128 stands for zero in the data rows.
Here is a table of points, one per row:
[209 139 141 138 116 110 255 128  52 251 116 198 255 119  96 230]
[144 129 106 204 150 127 129  91  30 255 189 182 128 116 105 181]
[ 79 133  46 116 129 144  75 133  86 114 136 148 114 126 126 133]
[130 110 112 148 187 167 117 119 117 131 161 153 120 110 122 139]
[ 71 129 120 116 183 164 181 149 169 110  56  36  98 124 122 127]
[118 150 173 115  95 117  97 164 170 113 105 158  97 137 160 131]
[144 136 151 105 120  80 122 141 186 111  98 130 131 110  84 135]
[143 170 227 130  40 127 131 155 168 117 104 122 131 161 177 146]
[156 129 153 110 125  89 158  96 112 111 167  82 147 103 124 130]
[128 124 131 114 147 139 134 140 150 107  90  87 104 102 110 139]
[201 139 145  88  79  94 127 132 138 116 119  99 172 124 133 118]
[116 144 134 111 128  81 213 133 174 102  58  89  39 129  88 132]
[144 166 162  75  87  92 128 145 141  90 110 109 124 100 137 163]
[136 124 154 117 137  88 126 135 143 113 118 108 130 134 141 128]
[ 68 129 139  76 121 181 170 143 154 125 112  50  88 122 134 123]
[138 140 175 124  93 100 123 136 147 118 110 112 128 125 166 142]
[160 146 174 108  65 111 120 135 130 115 139  90 117 125 116 135]
[131 131 143 128 116  88 124 132 138 116 124  98 153 155 168  92]
[143 115 134 124 137  67 128 157 147  93 102 115 122 110 126 142]
[146  98 153 144 144 160 126 152 138 108 112  98 125  88 138 164]
[166 130 140 106 132  84 198 104  96 119 173  80 133 123 137 130]
[143 138 158 112 111  86 120 144 189 116  88 150 128 113 103 121]
[142 145 163 112 113  84 131 130 131 106 124  96 129 119 128 123]
[144 139 135 101 124  78 128 139 149 109 102 119 126 119 114 124]
[143 137 145 103 127  79 125 144 168 119  77 122 129 114 108 119]
[111 155 191 129 105 146  92 153 188 131 117 179 122 127 135 134]
[137 149 155 106 100  97 153 111 108 117 154  63 157 107 113 131]
[145 137 153 112 109  76 125 139 134 100 116 106 127 160 155 102]
[142 130 142 118 125  53 122 136 147 110 114 116 110 161 163 114]
[ 64 113 131 102  84 187 137 141 145 109 121  87 122 130 137 130]
[109 104 147 130 124 146 114 123 137 120 120 127 143 144 145 117]
[ 99 129 113 117  77 151  76 124  96 113  90 157 119 123 136 131]
[109 105 140 183 135 142  56  55 114 243 179 228 135 140 143 109]
[135 138  92 255 162 197 123 137 104 221 159 180 123 128 126 179]
[ 78 152  77  93  92 160 107 146 119 104 113 134 108 132 108 124]
[105  92 142 160 117 140  96 104 136 147 126 146 129 134 144 124]
[ 94 119  81 116 206 163 104 127  97 121 176 147 184 154 205 128]
[ 96  52 137 255 196 188 100  87 135 211 165 169 163 187 147  13]
[ 94  52 154 255 225 255 105  95 135 223 179 197 121 110 146 161]
[ 69  68 140 218 154 204 109 120 139 130 127 132  99 109 131 167]
[ 88  64 139 198 100 193 106 111 137 140 123 134 119 108 134 148]
[ 75 118  59 227 204 219  96 120  90 184 169 193 145 131 164  97]
[104  62 152 255 161 191  88  83 137 254 153 173 142 151 132  71]
[133  36 169 255 172 157 122  41 165 255 184 173 129 130 136 124]
[ 34  71 153 200 151 212 106 126 147 128 128 127 157 148 143 107]
[130 183  91 103 112 213 121 155  98 110 120 170 128 127 133 131]
[ 90 198  70 134 127 204  89 169 105 125 128 171 123 128 132 132]
[114 146 103 184  94 198  93 137 106 167 108 217 123 122 140 135]
[111 169  24 155 189 177 107 156  84 132 151 154 132 118 156 124]
[  3  88 113 179 141 250  89 118 132 130 130 153 172 142 155 107]
[143 167  98 252 143 197 126 153  91 206 152 172 127 125 135 138]
[109 149 110 123 144 190  91 133  96 128 143 202 135 126 148 128]
[157 151  96  30  71 103 133 142 118  73 116 113 125 130 135 121]
[190  90 148 144 134 154 141 113 138 120 130 132 136 107 136 143]
[ 90 106 145 101 177 170 177 161 148 120  60  20 108 119 134 127]
[143  92 131  70 106 140 126 139 155 115 118  96 124 140 144 143]
[ 97  85 128 126 112 166 124 135 143 107 119 101 140 142 150 124]
[121  95 128 156 208 181 115 119 135 131 157 132 148 163 160  84]
[170 101 144 163 193 131 131 125 143 125 139 118 120 131 141 113]
[122  97 132 126 103 155 124 136 138 113 118 108 123 119 141 129]
[181 221  69  47 124  67 136 158 117  96 121 101 138 173 103  94]
[115 117 134 146 149 174  95  97 123 142 150 197 139 144 153 118]
[109 158  66  76 170 158 109 145  84  96 156 142 139 121 163 137]
[113 134 129 115 135  79 160 147 151 102  84 111  75 109  94 136]
[ 74 162  79  55 119 197 114 141 127  99 126 134 138 126 152 141]
[140 130 146 121 118 120 126 108 121 128 141 176 128 123 137 131]
[130 235  70  53 128  60 126 149 133 105 122 109 114 216  58  98]
[140 137 115 113 128 113 131 123  84 124 152 133 125 131 158 121]
[206 208  96   3 112  71 143 158 121  86 121 105 144 147 117 108]
[175 146 119  80  82  89 127 135 139  96 117 111 136 127 129 118]
[152 145 139  99 122  66 130 140 133 106 123  92 159 119  81 110]
[153 141 169 116 100  96 156 160 218 166  59 164 132 128 154 141]
[133 159 181 111  93  95 128 132 131 102 129  91 107 159 189 144]
[136 129 131 109 128  80 124 152 173 117  88 126 125 103 110 121]
[144 132 137 108 119  83 118 151 159 120 101 102 123 133 144 135]
[168 123 108 106 131  78 159 117  95 103 146  96  92 149 192 136]
[148 145 181 114  97 107 119 130 116 100 135  92 120 127 129 130]
[101 110 100 142 186 183  94 106  91 142 208 197 160 160 197 100]
[152  87 143 211 178 167 135  95 132 189 167 170 124 139 135 110]
[ 49  79 135 158  96 177 121 128 143 108 120 112 116 118 141 138]
[168 147  99  68 102  81 161 155  57  53 112 108 142 136  95 102]
[116 129 125 131 108  96  56 111  43 183  79 121 129 128 149 122]
[136 140 158 106 110  92 127 133 139 109 118 105 124 129 102 102]
[134 150 102  71 127  91 133 127 165 126 108  94 108 158  58  88]
[ 98 120 126 114  67 165 125 134 139 110 118 106 112 117 128 131]
[120 135  99  65 110 184 119 131 128  87 120 131 132 127 150 139]
[ 65 137  82  75 131 188  95 136 113  97 130 160 155 125 171 143]
[137 145 124 107 127  91 128 135 158 114 113  99 119 132 115 121]
[175 117 126 111 142  67 117 142 141 108 107 110  97 144 170 126]
[147 100 134 125 153 112 125 135 144 116 119 103 123 138 152 130]
[210  86 105 195 217 155 170 105 108 180 192 141  95 155 168  84]
[ 94 110 100 156 176 247 104 116 109 144 171 204 133 129 140 121]
[174 121 120 153 154 105 173 106  83 186 207 139  77 160 196  49]
Along one direction, these points spread out more than along any other. How far along it is each point below, from 0 to 9? The average is between 4 and 5, and the first point in the table lies past the average.
[142 135 144 111 112  83 124 115 118 104 142 110 123  32  82 129] 3
[104 116 103 121 164 225 118 129 126 110 138 151 116 122 124 134] 6
[161 127 144 121 114  98 146 119 126 131 120 129 134 115 131 137] 4
[149 141 146 104 109  92 140 140 158 104 111 104 115 125 126 131] 3
[156 149 179 113  96  77  88  97  53  92 144 118 122 120 134 131] 3
[131 145 178 110 110  85 255  59   0 100 145 127 241  90  60 120] 4
[ 86 139  96  85 130 174 102 138 111  99 130 155  88 130  99 114] 4
[145 138 163 121 112  98 160  70 140 212 163 148 151  92 140 194] 5
[139 132 142 116 121  92 125 102 112 158 158 156 129 121 128 135] 4
[145 127 143 145 127 116 126  88 106 200 159 161 122 128 142 128] 5
[212 128 132 107 133  95 151 133 130  99 135 115 132 126 139 132] 3
[104  56 193 225 117 145 129 141 142  98 120 109 116  95 150 165] 5
[210 122 158 108  97 107 123 143 143 117 127 109 144 115 144 128] 3
[145 159 124  81 112  59 131 139 123  96 126  85 126 129 131 115] 2
[144 128 128  88 114  70 129 119 111  82 129 101 127 130 149 145] 3
[117 109 145 148 148 104 111 113 134 127 142 121 118 111 133 142] 5
[ 63  78 155 186 164 203 111 126 133 128 137 141 144 141 141 105] 6
[ 95 107 130 151 170 202  97 118 128 136 148 168 146 140 157 114] 6
[146 133 146 118 118  96 208  70  92 255 173 255 175  74 108 255] 6
[137 153 163  98 100  77 131 130 137 123 128 104 127 125 138 133] 3
[153 116 127 125 127  64 128 157 151 105 103 122 124  65  84 165] 3
[105  88 147 176 128 195  93 102 136 147 137 192 128 119 135 136] 6
[120  95 152 176 140 169 107  88 135 177 162 194 130 135 140 120] 7
[ 92 116 126 143 151 179  89 117 119 140 165 170 149 133 156 119] 6
[137 110 134 163 101 146 106  81 111 247 118 234 125 123 132 159] 7
[216 208  93 111  85 123 186 214  88 109 102 142 202 197  81 127] 3
[184 173  96 160 104 151 154 155 104 150 119 157 156 150  91 175] 5
[141 182  87  29 151 138 119 155  89  60 149 153 125 126 135 127] 3
[140 142 112 104 149  38 120 142  89 110 162  70 118 139  89 130] 3
[104  81 128 222 169 179  69  63 111 246 200 223 112 113 135 159] 8
[155 138 109 143 151  83 141 132 119 125 144  98 152 116  90 168] 4
[127 146  89  62 145 115 130 134 146 109 122 106 125 131 115 109] 3
[200 124 114 111 146  69 171 126 112 115 154  97 180 107  94 132] 3
[145 149 133  72 107  57 129 140 123  81 113  80 126 131 106  87] 2
[138  82 152 157 105 149 122 120 138 121 119 124 119 105 138 142] 5
[145 156 115  43 111  41 127 136 137 110 120 100 122 135  88  70] 2
[118  85 141 153 123 123 115 114 130 129 124 124 105  69 128 177] 5
[169 181 109  65 114  50 143 158 115  82 124  88 173 192  79  82] 2
[ 84 120 129 106  90 126 111 130 137 113 110 107 133 128 136 131] 4
[ 94 105 128 116  95 154 114 133 136 111 115 122 145 139 153 126] 4
[145 128 115 137 118  71 140 106  92 169 137  86 144 100  83 188] 4
[ 90 168  82 149   0 131  98 150 112 126  60 126 103 136 107 148] 4
[156 102 120 120 128 118 135  95 114 125 139 133 120 137 146 122] 4
[ 91 197  72   0  87  88 121 143 127 101 118 107 132 114 153 144] 2
[ 90  42 155 255 140 199  86 101 142 198 136 160 130 137 142 116] 8
[ 74  64 149 248 137 255 113 116 144 147 126 151 132 131 142 119] 8
[ 49  68 144 174 119 255 133 141 141 112 111  92 145 137 140 125] 6
[151 134 120 116 148  98 132 126 111 111 150 106 139 114  96 137] 4
[111 145 119  97 151  97 121 136 132 106 132 116 138 125 144 134] 4
[ 73  90  83 216 205 233  91 103  96 192 191 210 149 132 152  97] 9
[150 103  92 181 243 215 128 108 102 158 223 194 126 121 128 145] 8
[ 72 105 108 112 112 178 103 124 132 114 117 129 117 120 135 127] 5
[193 151  97  75  97  84 168 147  93  85 115 100 141 128 131 120] 2
[156 156 122  77  93  50 146 165  98  49 104  40 127 127 142 129] 1
[143 139 150 105 110  83 111 121  61  76 131 107 117 121  87 108] 3
[112 153 104  93 144 102 146 125 170 125  98 102  59 151  41  78] 3
[116 158 110  90 137 114 145 121 170 119 108  78  79 151  69 107] 3
[107 179  97  89 137 106 175 107 193 123  98 101  68 183  63 102] 3
[118 157 115  93 124  71 155 112 196 137  99 108  69 157  55  80] 3
[116 149 112  68 125  99 139 137 163 123 114 104  96 134 103  97] 3
[130 141 131 113 110  74 146 142 164 115 106 131  81 107  50 122] 3
[134 123 106 147 163 115 126 136 139 111 122 105 120 106 105 167] 4
[143 141 164 115 109  85 129 142 164 131 114 121 124 122 111  90] 3
[134 132 140 117 118  80 154 151 184  98  86 127  94 112  96 151] 3
[135 130 131 105 126  97 128 139 149 114 109 100 119 117 110 119] 3
[151  69 141 173 143 212 131 115 138 137 136 147 129 118 138 143] 6
[ 43  67 141 211 121 254 112 124 132 126 117 132 120 125 139 138] 7
[ 93  92 101 105 136 165 112 120 119 100 128 131 117 115 131 126] 5
[154 140 160 122 103 106 108 132 102  85 121  67 153 136 212 183] 3
[149 143 156 106 104  92 127 135 145 107 119 111 128 121 134 129] 3
[141 137 149 114 114  78 152 162 171 123 101 139  93 103  90 118] 3
[114 132 129 103 131  96 156 142 164 111  90 106 100 114 107 132] 3
[142 145 156 110 105  82 124 138 141 107 121 112 130 119 121 143] 3
[112 131 132 127 141 112 126 139 137 108 116 106 135 128 141 127] 4
[121 126 127 115 145 122 111 126 127 110 141 128 148 148 161 115] 4
[123 113 142 149 145 111 119 127 137 124 133 109 128 138 141 118] 5
[ 64 101 135 161 123 179 124 133 140 108 121 111 159 145 147 104] 5
[148 121 133 132 105 121 142  90 101 155 122 183 125 128 153 118] 5
[152 181  94  68 113  45 128 144 128  99 122 103 138 149  94  93] 2
[164 154 113 142 152  99 149 145  93 143 150 119 147 137  74 161] 4
[136 166 105  89 144  74 126 141 137 107 128 109 115 142  78 116] 3
[144 119 132 130 154 100 129 126 132 120 132 113 129  93 113 158] 4
[139 147 127  98 136  76 133 129 169 104 101 110 113 146  90 122] 3
